Each path is a new rotation, seen through one point. The rows after it are directions, each followed by how far the rotation turns it, in degrees each step (0 if it stays put).
Each turn is a multiple of 5 degrees from 10 to 175, or 0.
Each row of a path follows its step; steps can be skipped.
Path 1:
step 0: -1.99,-2.69,-0.53,-1.21,-0.87,0.90,-1.45,0.58,-2.45,-1.29,1.18,-0.62,1.65,1.02,-1.18,-0.99,0.08,0.37,1.69,0.10,0.26,0.74,-0.80,0.67,1.20,-2.11,0.27,-0.22,0.12,1.23,0.69,-0.41,-0.91,-2.07,1.18,-2.58,-1.08,-1.29,1.54,-1.38,1.02,-2.04,-0.17,-0.08,-2.51,1.09
step 1: -1.32,0.43,-0.13,0.12,-0.85,0.64,-0.07,-0.69,-2.22,-2.17,-1.44,-1.36,-0.85,-1.73,0.37,0.79,-0.04,-2.31,0.20,0.69,-0.28,2.48,2.71,-1.05,-0.05,-1.57,-1.91,-1.89,0.17,0.68,1.49,1.72,-0.06,-0.98,-0.26,-0.46,-2.04,-1.20,1.52,-1.59,-0.24,-0.31,-0.73,-2.68,-0.72,0.52
step 2: -2.51,-0.80,-0.10,0.34,1.07,0.85,-0.07,-1.87,-2.41,-0.21,-0.41,-0.26,-1.37,-0.44,0.95,1.17,1.65,0.91,-0.42,-0.11,-0.12,2.18,1.41,-2.27,-1.31,2.33,0.76,0.86,0.66,-0.33,-1.29,1.26,1.94,-0.85,-1.84,-1.20,-1.87,0.61,-1.31,1.62,0.30,-1.27,-1.44,-1.92,0.10,-1.69
step 3: -1.11,-0.11,0.16,-0.35,1.50,0.16,1.25,0.55,0.20,0.88,-0.93,1.83,0.53,0.70,-2.36,1.11,0.82,1.11,-0.21,-2.50,-0.97,1.84,-1.35,0.37,-0.98,2.42,-0.69,0.47,2.09,-1.21,0.87,1.62,0.23,0.08,-2.87,0.69,-1.29,-1.16,1.51,0.14,-2.17,0.50,-2.18,0.99,1.02,-1.86
step 4: 0.67,-1.64,0.86,-1.37,0.59,-1.62,0.31,0.50,-0.40,1.43,-1.01,0.59,1.21,0.98,-1.72,-0.40,1.37,1.70,-0.07,1.31,-0.01,-1.78,-0.94,-0.77,-0.81,0.29,-1.10,1.85,1.58,1.98,3.46,-1.04,1.22,1.72,-1.41,-0.74,-2.26,-0.10,2.01,0.78,-0.81,-1.01,0.45,1.94,-1.74,-0.04
step 5: -1.24,-1.73,1.98,1.00,-0.57,-1.69,-0.20,-0.71,0.72,-1.52,0.34,-0.59,0.82,0.91,-0.12,-2.27,-0.02,-0.65,0.52,1.60,0.20,-0.12,-1.18,0.53,1.02,-1.93,1.20,1.26,0.31,0.11,2.79,0.70,0.09,0.18,-0.77,-0.67,-1.39,-2.50,0.39,-1.31,1.15,1.28,-2.75,0.22,-2.93,1.86
step 6: 0.40,0.38,0.63,0.20,-3.71,-0.19,-1.50,1.06,-2.64,-0.99,-0.58,-1.70,0.04,-0.57,2.48,0.07,1.69,-0.98,1.02,-0.20,0.30,1.31,0.14,-1.00,-0.52,-2.25,0.01,2.49,0.21,1.65,-0.21,0.54,-0.15,-0.89,0.30,0.33,-0.67,-2.86,-0.58,-0.59,-0.78,-0.38,-1.79,-1.97,-1.51,-1.06
step 7: -0.04,-0.82,-0.46,0.03,0.66,0.22,-0.77,-0.04,-2.63,0.29,-0.97,-2.32,-1.12,-0.90,-0.87,0.31,1.34,0.56,2.62,-1.90,-0.05,0.14,0.10,-1.09,-0.70,2.83,0.16,-1.66,-1.07,0.37,-2.31,2.54,-0.85,-0.45,-0.99,-1.31,0.10,-2.17,-0.14,-1.03,0.29,-0.99,-1.76,-2.20,-1.96,-1.12
step 8: -1.20,-1.61,-1.40,-1.84,1.12,1.45,-0.95,-0.70,-1.08,-0.14,0.93,-0.94,0.81,-1.64,-1.92,0.19,1.42,1.82,1.38,-1.72,-2.29,2.39,-0.29,-1.59,-0.70,0.62,-2.78,-0.32,1.67,-0.15,0.50,-0.53,-0.53,-0.28,-0.97,-1.85,-0.20,1.66,1.34,-1.85,-0.73,-0.46,-1.34,0.66,0.89,-1.44
step 9: -1.97,-2.59,-1.42,-0.26,1.24,-0.01,0.38,-1.61,0.36,1.59,-1.11,2.25,0.00,-1.35,-2.91,-0.13,0.83,0.45,0.75,1.63,0.70,1.88,0.65,-0.99,0.21,-0.26,-0.48,-0.09,0.68,0.20,2.16,-0.74,0.48,0.15,-0.38,0.66,-3.00,-0.52,2.50,0.43,-0.90,-2.18,-0.67,-0.59,0.38,2.17
step 10: -0.80,-1.11,2.15,-0.22,-0.61,1.17,1.88,-0.15,-0.08,-0.50,-1.13,-0.39,1.33,-0.04,-0.41,-0.70,-0.84,-2.00,-1.22,1.59,-0.43,2.68,1.26,-1.09,0.01,-0.36,1.73,2.62,2.51,0.02,0.63,0.72,2.03,1.50,-2.00,-0.86,-2.62,-0.96,0.68,1.42,0.18,1.01,-0.60,0.62,-1.58,1.33
0.26,-0.16,0.30,-0.10,0.22,-0.29,-0.11,0.82,-0.28,0.86,-0.58,-0.05,-0.06,0.65,-0.09,0.36,-0.21,0.29,0.05,-0.62,-0.22,0.43,0.23,0.77,-0.06,0.40,0.31,-0.07,0.28,0.13,-0.83,0.25,-0.61,0.07,0.14,-0.85,0.25,0.10,0.11,-0.18,-0.68,0.04,0.46,0.62,-0.60,-0.46 -> 90
0.42,-0.01,-0.13,0.06,-1.24,-0.43,0.11,0.27,-0.21,-0.32,0.61,-0.22,-0.19,-0.37,-0.22,-0.13,0.31,-0.19,-0.18,-0.09,0.56,-0.75,0.02,-0.03,0.11,-0.58,0.23,-0.69,0.53,-0.11,-0.25,0.31,-0.83,-0.14,-0.15,-0.63,0.51,0.43,-0.03,-0.17,0.06,-0.79,-0.73,-0.22,-0.34,-0.11 -> 55
0.41,-0.05,0.15,0.17,-0.05,-0.23,0.46,0.16,-0.16,0.51,0.09,-0.47,-0.58,0.41,0.18,-0.70,-0.19,0.39,-0.14,-0.45,-0.17,0.23,0.39,-0.12,-0.03,0.40,0.14,0.37,0.17,-0.87,0.26,-0.37,-0.20,-0.04,-0.64,0.54,-0.35,0.81,0.88,0.52,-0.15,-0.47,-0.43,0.27,0.51,0.89 -> 60
0.30,-0.50,0.17,0.06,0.37,-0.14,0.86,-0.40,-0.18,0.32,-0.14,-0.69,-0.51,-0.30,0.11,-0.40,0.15,-0.01,0.07,0.67,0.42,-0.63,0.35,-0.44,-0.19,0.70,-0.01,-0.42,-0.11,0.27,-0.51,0.29,0.87,0.82,-0.16,-0.55,0.08,0.23,-0.04,0.17,0.42,0.30,0.46,-0.08,-0.80,0.29 -> 135
0.76,0.04,0.67,-0.52,-0.04,0.25,0.33,0.03,-0.09,0.06,0.26,0.22,-0.14,-0.20,-0.27,-0.48,0.37,0.15,0.40,0.17,-0.08,-0.06,-0.01,-0.48,0.51,0.56,0.73,-0.03,0.27,0.37,0.26,0.53,-0.18,-1.44,0.18,0.10,0.02,0.15,-0.08,0.47,-0.39,0.89,0.27,-0.41,0.36,-0.45 -> 85
0.19,0.36,-0.30,0.40,0.18,0.28,0.81,0.06,0.02,0.02,-0.29,-0.93,0.49,-0.15,0.19,0.44,-0.32,0.14,-0.61,0.49,-0.05,-0.09,-0.20,-0.15,0.06,0.25,0.51,0.23,-0.25,0.71,-0.82,0.31,0.07,-0.52,0.01,0.50,-0.44,-0.19,-0.47,-0.37,-0.39,-0.53,-0.97,0.59,0.38,-0.14 -> 85
-0.48,0.18,0.25,-0.12,-0.14,0.40,0.69,0.68,-0.38,0.15,-0.26,-0.55,-0.71,0.54,0.58,0.03,-0.57,-0.52,0.06,0.11,0.27,0.17,0.39,-0.16,-0.09,-0.55,-0.29,0.35,-0.72,-0.10,0.36,-0.09,-0.57,-0.83,-0.28,-0.03,0.11,-0.30,-0.25,-0.04,1.04,0.09,0.17,-0.30,-0.51,-0.45 -> 70
0.61,-0.06,0.66,-0.32,0.13,-0.37,0.08,0.74,0.85,-0.45,-0.21,0.44,0.05,0.77,-0.15,-0.22,0.31,-0.03,-0.55,0.21,0.28,-0.12,-0.17,0.00,-0.12,0.54,-0.80,0.69,0.83,0.27,-0.33,-0.18,-0.20,0.01,0.27,0.19,-0.16,-0.29,-0.67,-0.13,0.60,-0.11,-0.32,-0.32,-0.21,0.68 -> 55
Path 2:
step 0: 0.05,-0.91,-0.05,-0.15,-1.38,0.21,0.32,-0.08,1.95,-0.94,0.35,-0.38,1.92,-0.55,-1.57,-1.89,0.71,-0.60,-0.61,-2.22,0.84,0.86,0.16,-0.47,-0.32,-1.87,-1.44,-1.06,-1.91,-2.15,1.39,-4.17,0.40,1.22,-0.50,0.19,2.25,-2.18,-0.88,-1.91,-0.07,-2.99,0.26,0.47,0.29,-0.43
step 1: 2.09,-1.76,2.23,1.35,0.07,0.88,1.56,-0.11,-1.12,0.96,0.35,1.38,-0.85,-1.88,-1.00,-0.25,2.16,-0.10,-0.38,-0.38,2.32,-3.61,1.29,-0.44,-0.83,-1.27,-0.07,0.86,0.76,0.34,0.88,-2.53,0.46,-0.36,0.72,-0.83,-0.87,-0.55,-1.30,0.36,-2.15,1.90,1.07,0.46,2.68,1.51
step 2: -2.15,2.52,1.38,0.46,0.18,1.98,0.08,1.50,-0.19,-1.79,0.67,-2.25,0.87,-1.74,-0.50,0.34,0.16,0.05,-0.08,1.87,1.09,-0.45,-0.54,-1.34,-1.21,-2.49,0.64,-0.72,1.32,-1.08,-0.13,0.07,0.04,3.55,0.17,-0.04,1.09,-0.54,-1.17,-2.72,0.40,-2.02,1.05,-0.14,2.45,1.05
step 3: 1.20,-2.47,-0.07,0.19,-0.20,-0.34,-0.34,2.91,0.15,-0.09,2.63,-1.54,-0.28,0.06,-1.60,0.81,0.71,-0.59,-2.83,-0.84,-0.99,-0.99,0.11,0.09,0.99,-2.22,-2.06,1.82,-2.56,-0.09,0.56,-1.85,0.21,0.35,-0.46,0.51,1.30,-0.88,0.49,-0.48,-2.37,-0.79,0.51,-1.68,0.82,2.67
step 4: 0.52,1.74,-0.92,0.01,1.63,-0.87,-2.20,0.16,-1.00,-0.52,-1.06,-0.93,1.48,-2.56,1.07,-0.35,1.76,1.65,0.79,-0.56,0.82,-2.33,0.75,-0.68,-0.43,-2.86,0.06,0.61,0.85,-0.40,-0.44,-0.10,-2.03,0.76,2.48,-0.20,-0.55,-0.06,-0.36,0.15,-1.64,1.59,-0.59,1.64,2.31,3.28
step 5: 0.83,0.73,0.52,0.46,1.53,0.66,-1.49,-0.26,0.42,-0.53,2.59,-1.02,-0.90,0.35,0.27,-1.20,1.25,-0.23,-2.80,1.32,-1.04,2.71,1.89,-1.62,-0.50,-1.29,-0.62,-1.08,-1.47,-0.77,1.03,0.67,-0.29,3.42,0.84,1.26,2.26,1.88,-0.54,-1.29,-2.30,-1.20,0.84,0.66,1.23,-0.59
step 6: 0.15,-1.01,-1.14,0.85,-0.05,-0.89,1.41,1.12,-1.74,-0.78,-0.76,0.43,0.29,-3.83,0.42,-1.70,1.74,-1.06,-1.87,-4.21,-0.47,0.29,2.16,0.80,0.18,-1.18,-2.70,0.57,-1.06,-0.52,-1.56,-0.99,-0.95,-0.13,0.52,-0.59,1.81,0.44,1.03,-0.28,-0.25,1.07,0.23,-0.99,1.10,1.08
step 7: 1.54,0.73,-0.13,0.57,-1.02,-1.38,-0.15,-0.86,-1.53,1.09,-0.74,0.97,0.77,-0.09,-1.42,-2.00,1.14,1.53,1.28,-0.46,0.46,1.05,0.85,0.51,-0.37,-1.75,0.92,-1.26,1.50,-2.02,-0.97,0.25,1.30,3.72,1.37,-0.18,0.11,-1.45,-2.18,-0.58,-3.44,-0.24,0.80,2.32,1.87,0.47
step 8: 0.79,-0.09,2.28,2.74,1.41,0.33,1.12,-0.80,-0.98,-1.01,0.13,0.11,-0.94,-1.28,-1.50,-1.36,-2.45,-1.02,-3.05,0.18,0.54,1.43,3.33,-1.75,1.28,-1.65,0.59,0.43,-0.43,-0.82,0.96,-0.52,-0.05,1.12,0.18,-1.48,1.65,-0.40,-0.64,-0.73,0.25,-0.61,0.31,-3.11,1.47,0.32
step 9: 0.96,0.97,0.25,-1.17,-0.73,-1.19,2.85,0.89,0.84,-1.60,0.15,0.04,1.40,-0.49,-0.42,0.12,1.43,-1.21,-0.11,-2.11,1.64,-0.32,-0.48,1.88,0.13,-3.03,-1.91,1.51,0.18,-1.41,-1.84,-1.89,0.50,1.30,1.28,-0.33,1.07,-1.66,-2.82,0.01,0.07,-0.91,-2.70,0.12,1.10,1.36
step 10: 1.50,-0.32,0.85,0.69,1.20,0.66,-0.88,-0.84,0.36,-1.03,-0.04,0.35,0.04,0.63,-2.54,-1.75,-0.14,1.03,-1.69,-0.69,-0.18,-2.29,-0.31,-2.89,-0.10,-3.21,1.81,-0.78,-0.23,-1.79,1.70,-2.89,-0.39,1.43,-1.26,-0.25,-0.91,-0.51,-1.86,1.35,-1.92,-0.15,1.66,1.77,1.42,0.35
0.70,0.03,0.13,-0.84,-0.12,-0.01,0.54,-0.55,0.04,0.16,0.31,-0.19,-0.12,0.24,-0.77,0.04,-0.40,0.07,-0.11,-0.79,-0.03,0.35,-0.15,-0.02,-0.48,-0.13,0.71,0.16,0.30,0.50,-0.01,-0.69,-0.46,-0.08,0.02,-0.86,-0.36,-0.20,-0.64,-0.44,0.85,-0.04,0.00,-0.06,0.27,-0.65 -> 35
0.34,-0.09,-0.57,0.04,0.09,-0.28,-0.15,-0.43,0.76,-0.60,0.55,-0.01,0.52,0.29,0.52,0.17,-0.55,-0.41,-0.19,0.24,0.11,0.07,-0.01,-0.62,0.10,-0.13,0.03,0.72,0.26,-0.35,0.29,-0.89,-0.41,0.23,0.74,0.42,0.36,0.30,0.21,0.53,0.22,0.73,-0.57,0.62,-0.38,-0.09 -> 70
-0.43,0.64,-0.90,0.39,0.21,0.41,-0.16,-0.57,-0.40,-0.15,-0.10,-0.32,0.16,-0.17,0.03,-0.29,-0.43,-0.66,-0.24,-0.38,-0.29,-0.34,0.15,-0.58,0.17,-0.15,-0.30,-0.58,0.58,0.20,0.32,-0.05,0.06,-0.54,-0.41,-0.66,-0.06,-0.71,0.85,-0.01,0.28,-0.60,-0.37,0.51,0.43,0.31 -> 175
0.28,0.27,0.25,-0.41,-0.03,0.60,-1.24,0.44,-0.10,-0.35,-0.19,0.55,0.12,-0.01,-0.10,-0.47,-0.24,0.05,-0.22,0.50,-0.57,0.09,-0.50,0.16,0.09,-0.24,0.89,-0.54,0.52,-0.37,0.47,-0.09,0.13,1.04,-0.52,-0.33,0.54,0.21,0.24,0.00,0.23,-0.07,0.04,-0.12,-0.27,-0.39 -> 135
0.00,0.22,0.16,0.72,-0.28,-0.32,0.00,-0.42,-0.23,-0.37,-0.34,0.78,0.13,-0.14,-0.25,-0.17,-0.33,-0.46,-0.44,-0.83,-0.26,0.50,0.03,0.45,-0.04,0.50,0.57,-0.34,-0.04,-0.66,0.25,0.51,0.66,-0.73,0.81,0.20,0.55,-0.13,-0.75,-0.34,-0.18,0.22,-0.30,0.21,-0.21,-0.15 -> 40
-0.34,-0.21,-0.59,-0.33,0.01,-0.10,0.00,-0.18,-0.30,-0.02,0.15,0.35,-0.32,-0.28,0.69,-0.57,0.26,0.38,-0.43,0.58,-0.31,-0.80,0.17,0.70,0.36,0.42,-0.04,0.33,-0.06,0.60,-0.30,-0.66,0.85,-0.01,0.32,-0.79,0.30,0.20,-0.71,-0.13,0.58,0.26,-0.35,-0.06,0.08,0.55 -> 140
0.86,-0.11,0.49,-0.10,-0.15,0.28,0.26,-0.26,-0.05,-0.05,0.71,0.01,-0.62,1.06,-0.30,0.14,0.36,-0.28,-0.87,0.09,-0.60,0.15,0.18,0.07,0.09,0.46,-0.17,-0.07,0.20,0.53,0.16,-0.09,0.86,0.24,-0.35,0.19,-0.28,-0.36,0.31,0.39,-0.91,0.15,0.04,0.61,-0.14,0.34 -> 160
